[106   6 -22  56  85 -32] = tater
[ 53  11 -53  18 -47  27] = Nolo
[ -9 -45 107 107 -45  21] = fikes
[ -36 -109 -109 -109  -36  -36] = lis
[  21   48  -10  -10 -110  -34] = ponon
count fikes: [107]
2
count ponon: [-110]
1
count ponon: [-10]
2
count lis: [-109]
3

[-14  34  31 -44 -45 -11  37  47 -47 -56  71] -> Dod
[ 69 -50  16  16   2  10  10 -50  10  16  10] -> vib
[ 27 -10 -10  15 -66 -65  27 -10  27  27 -65] -> kevim
count vib: [10]
4
count kevim: [-10]
3
count vib: [11]
0
count Dod: [36]
0

[ -33    4 -104    4    8   43   11  -13   65  -27    8   20    6  -59
  -69   30  -50    6   29   20   -8] = Sem
[ -33   65 -104    4    8   43   11  -13   65   65    8   43    8  -57
  -49   28  -10  -25   35   41  -19] = Loz
[ -33    4 -104    4    8   43   11  -13   65  -27    8   43    8  -10
  -49   28   -3  -25   35   41  -19] = Vitaz
[ 24  32 -40  38  18  49  53  20  24 -12  27 -16  13 -22 -14  27   9 -29
  21  52 -46] = Lukuf
[ 32  39 -36  38  15  53  51  20  21 -14  32 -15  12 -18 -16  26  10 -30
  26  57 -45] = paf
[ 18  -7 -11  41 -11  23  -7  16  51 -23  -6  37 -11 -10 -45  -7  -2 -27
  -7  39 -23] = relu
[ 24  32 -40  38  18  49  53  20  24 -12  27 -16  13 -22 -14  41   9 -29
  21  52 -46] = puz
[-31  19 -96   8  17  43  -2 -27  35 -27  19  41  43 -47 -76  43 -29 -24
  37   3 -30] = sogik
[-33   5 -26  10  26   3  29  11  50  -6  -4   3  54 -51   2  48  -6 -29
  17   9 -59] = zudit
[-26  22 -93  10  19  39  -2 -27  28 -28  20  41  48 -46 -75  44 -24 -31
  38   0 -33] = Kal
count relu: [-11]
3
count Loz: [65]
3

[ 61 -61 -54 -58 -56 -57  71  70  70  67 -53 -57  71 -59  71  69 -57 -59
  70  71 -59  70 -58 -56  68  71  70  70 -58 -56  71  69 -59  71 -60  66
 -54 -57 -60  72  71 -57  69  68  65 -59] = dit
[ 86 -76 -64 -74 -70 -72  93  93  94  92 -74 -75  95 -75  93  90 -72 -73
  93  94 -71  88  94 -74  93  94  93  94 -73 -72  92  89 -77  93 -74  87
  94 -72 -73  92  94 -71  84  92  89 -77] = Nim
[-69  75  71  68  64  73 -63 -65 -65 -65  80  76 -67  82 -63 -61  72  68
 -68 -67  73 -64  76  79 -67 -68 -70 -70  70  70 -68 -67  78 -70  71 -67
  73  70  70 -64 -70  73 -63 -65 -67  76] = dolen
[ 63 -50 -35 -46 -43 -46  63  66  67  62 -53 -48  70 -54  70  56 -43 -43
  69  67 -45  56 -48 -56  66  71  73  70 -47 -41  66  62 -53  72 -50  57
 -41 -43 -46 -73  72 -49  52  64  64 -53] = logid
[ -8   3   2  -2  -3   0   0   1   1   0  -1   1   1   3  -1  -4   2   1
   1  -1   2  -7   0  -1  -2  -2   0 -42  -1   1   0  -2   2  -2   0  -6
   2   0   0  -2  -3  -1  -6  -2  -2   0] = bida
count Nim: [-72]
4
count logid: [-43]
4
count dolen: [-70]
4

[ 58  61 -18  -6 -69  45 -35  -7  30] -> Vakaz
[ 58  61 -18  -6 -32  45 -35  -7  30] -> Gifar
[ 58  61 -18  -6 -69  45 -16  30  31] -> bez
[ 58  61 -18  59 -24  30  30  -7  30] -> ripa
count bez: [59]
0
count ripa: [30]
3

[ 27 -18 -42  23] : Poga
[ 20 -62 -48  37] : vovap
[83 82 82 82] : zup
count zup: [82]
3
count zup: [83]
1
count vovap: [20]
1
count Poga: [-42]
1
count vovap: [-62]
1
count Poga: [22]
0

[ -97   -9    5  -71   38  -45  -20   19    1    1  -34   57   -5   90
  -37  102  -96   93  -17  -64    1  -73    1   10  -10 -103  -85   11
   19  -51   44   54  -28  -36   60   51  -37   89   36   -9  -37   -1
   -9    1   72] : Mon
[ -93   55    6  -79  -79  -46  -23   27  -58    4  -32   58  -11   90
   16  109 -100   97  -21  -54   -5  -79   -2    8  -54 -107  -89   11
   17  -48   46   52  -28  -38   68   54  -39   86   32   -7  -45   -5
   67  -54  -80] : zuvem
[ -94   51    6  -68   35  -46  -20   19  -49    0  -34   54   -5   88
   17  101  -94   94  -18  -63    2  -70    1   10   -9 -101  -83   12
   17  -50   44   52  -26  -35   60   49  -37   84   38  -10  -42   -1
   63  -50   71] : sel
count Mon: [0]
0
count Mon: [-36]
1
count zuvem: [-80]
1

[ -1   1  -3  -5 -14  -5   8   4  -2 -12  16 -10  17  -5  -4  -9   8 -17
  10  -3  17  24 -13   9 -14 -18  -2 -14  -7] -> Tanu
[ 50  68  52  45 -49  72 -52  74  32 -62  77 -52  85 -49  75 -47  81 -53
 -28 -55  81  71 -53 -37 -53 -50  32 -56  51] -> vived
[ 68  78  62  43 -63  77 -50  82  40 -62  91 -64  85 -65  73 -61  81 -67
 -31 -71  93  88 -70 -40 -70 -71  41 -69  49] -> vate
[-47 -52 -46 -36  40 -55  35 -57 -34  44 -59  45 -66  45 -62  40 -57  51
  24  44 -60 -54  46  33  42  46 -37  45 -38] -> kunu
[-48 -54 -43 -31  48 -56  36 -55 -28  48 -60  42 -74  49 -56  46 -58  43
  24  53 -60 -70  48  32  51  46 -28  56 -32] -> Gemad
[-38 -46 -35 -29  43 -47  30 -48 -29  36 -52  43 -61  32 -49  24 -51  47
  19  39 -63 -47  39  26  42  52 -29  52 -35] -> vav
[ 60  71  59  49 -59  70 -48  77  44 -60  83 -60  84 -55  71 -52  80 -65
 -33 -64  91  79 -63 -38 -65 -68  45 -69  55] -> gona
[ 48  53  49  43 -40  54 -39  56  37 -37  55 -41  54 -37  56 -33  54 -40
 -29 -39  62  46 -38 -35 -39 -42  38 -41  47] -> nadak
[  7  -2   9   5   2  -4   1  -1   8  16  -9 -33 -15   2  -3   3  -9   6
  -2   4  -9  -6   5  -7   4   4   6   6   3] -> sulu
[-34  39  30  78 -33  40 -24  43 -34 -44  48 -36  61 -34  22 -33  48 -46
 -13 -42  22  52 -42 -17 -41 -43  19 -47  22] -> Futol
count vived: [77]
1
count Futol: [-35]
0

[-37 -85  41  19  28  26  26  15 -30   2  15  28   0 -21  66 -43] : Pitut
[ 49  26  58  25 -50  65  34  49  25  40  58  49  58 -17 -22  25] : Niret
[-23  -1 -10  72 -49  59   2  53 -45   4 -47 -51  39  39 -27  59] : zelar
[-22  25  12 -91   2 -43  32 -15  39   0  33  61  25  -8  12 -36] : ton
[ 13 -43 -22  63 -28  69  24  63 -44   4 -22 -15 -22 -22 -22  15] : Rado
[-37 -85  41  19  48  26  26  -4 -30  48  15  48  90  41  66 -43] : nesef
count Niret: [49]
3
count Rado: [-22]
5
count zelar: [59]
2
count Niret: [58]
3
count Pitut: [15]
2
count ton: [25]
2
count nesef: [41]
2

[31 75 31 31 55 31] : meru
[-36 -26 -26  57 -36 -36] : nufig
[ 32 -39 -81 -12 -67 -28] : tam
[ -35 -103 -103   -3   74 -102] : Fede
count nufig: [-37]
0
count Fede: [-103]
2
count tam: [-12]
1
count meru: [75]
1
count meru: [54]
0
count nufig: [-36]
3
count meru: [31]
4

[-46 -46 -46 -46] -> lalo
[-81  41  58 -15] -> Tabol
[12 63  8 13] -> veret
[54 54 64 64] -> Piveb
[ 49 -23 -15 -23] -> Zutos
[ 14  59 -42 -42] -> roze
count Piveb: [53]
0
count Piveb: [64]
2
count lalo: [-46]
4
count Zutos: [-15]
1
count veret: [64]
0
count roze: [-43]
0
count Tabol: [58]
1

[  5  46  17   4 -11  19 -49  15 -34  19 -76 -27 -16  47  47] -> Lom
[-35   6 -35 -29   6 -20  46   6 -58   6  89  46  34  56 -35] -> vize
[-12  -1 -26  15 -21 -29  10   1 -10 -26   0 -27   4  -9  -2] -> Pom
count vize: [-35]
3
count vize: [46]
2
count Lom: [-27]
1

[  2  32  17 -19  17]  rigi
[-40  -2  33  40  36]  Dafuf
[-19 -20 -49  33 -49]  lum
count lum: [33]
1
count rigi: [31]
0

[-35 -60 -18  80 -32 -63 -41  74  29  46] = gemif
[-59 -26 -62 -20 -16  18 -28   0  45 -10] = par
[-69 -67 -63  31  -3  -3  -3  61  42 -67] = Semil
[ 50  25  38  24 -16 -18  21  21 -34  25] = zilir
[ 90 -26 -26 -26  65 -26 -22 -26 -58 -26] = Buzi
[-72 -43 -53  21 -57 -20 -64  61  56  36] = Tenol
[-62 -50 -52  50 -30   9 -58  79  34  58] = vapom
[ 93  53  40 -30  64  86  71 -44 -74 -36] = sogo
[ 54  -9  53 -64  54  54  -4  54  -9 -54] = rupib
count zilir: [25]
2
count Buzi: [-26]
6
count Tenol: [56]
1
count rupib: [54]
4
count rupib: [-3]
0
count Semil: [-3]
3

[ 81 -15   0  17  46] = razo
[ 0  0 29  0 29] = mafu
[-21 -15 -42  16  14] = vud
[17 16 17 17 17] = lupog
[-43  -1   1 -43  -1] = pul
[81 -4 34 14  8] = Lesu
count lupog: [17]
4
count vud: [-15]
1
count vud: [15]
0
count mafu: [-1]
0
count mafu: [0]
3
count pul: [-43]
2

[ 18  44  78   4 -58 -25  36   9  -4] : tif
[ -3  55  60 -45 -49 -33  33  24  -7] : nebig
[-22 -50 -70  36  48  36 -52 -25   0] : silut
[  5 -46 -40  32  33  28 -29 -27   1] : masi
[  5  71  65 -54 -58 -47  32  23 -21] : Fola
[ 26  70  93 -48 -73  14  54  16 -24] : ruf
[ 15  28  30 -18  15  28  15  15  15] : dete
[ -2 -10  31  21  11  11  31 -14 -11] : pagol
[ 29  77  82 -44 -67 -65  57  25 -34] : Zuze
count dete: [30]
1
count Fola: [-58]
1
count Fola: [5]
1
count dete: [15]
5
count masi: [28]
1
count pagol: [31]
2
count silut: [-50]
1

[ 74  89   9  94 -18] : Kav
[ 73  73  10  95 -18] : tibu
[-52 -54  15 -72  15] : zodun
[10  4  4  4 10] : lilo
[-73  18  18 -90  14] : lal
[  3 -31  21 -37   8] : dozo
count lilo: [10]
2
count lilo: [4]
3
count lal: [14]
1
count lal: [18]
2

[ -3 -39  -2   2 -35  14 -45  46   5  17 -95 -14 -15  49 -30  -2   1 -54
 -18] = Ber
[ -2 -41  -6 -16 -36  -1 -54 -16  16  35 -81  -1 -25  40 -37   8 -16 -41
  30] = zeme
[ 30 -51 -18  51 -13  -2  19 -21  20  27  85 -45 -13 -24   1 -41  13  55
 -52] = zole
[ 80  29 -15  11  12  37  29 -46  10  29  70  14  -1 -27   6 -27  -8  46
 -15] = renu
[ 16   0 -17 -52   0   0  25  15  15 -52   0 -52 -52  15   2 -36  15 -52
   0] = godu
count godu: [15]
4
count zeme: [-80]
0
count godu: [14]
0
count zeme: [-16]
3
count godu: [-17]
1

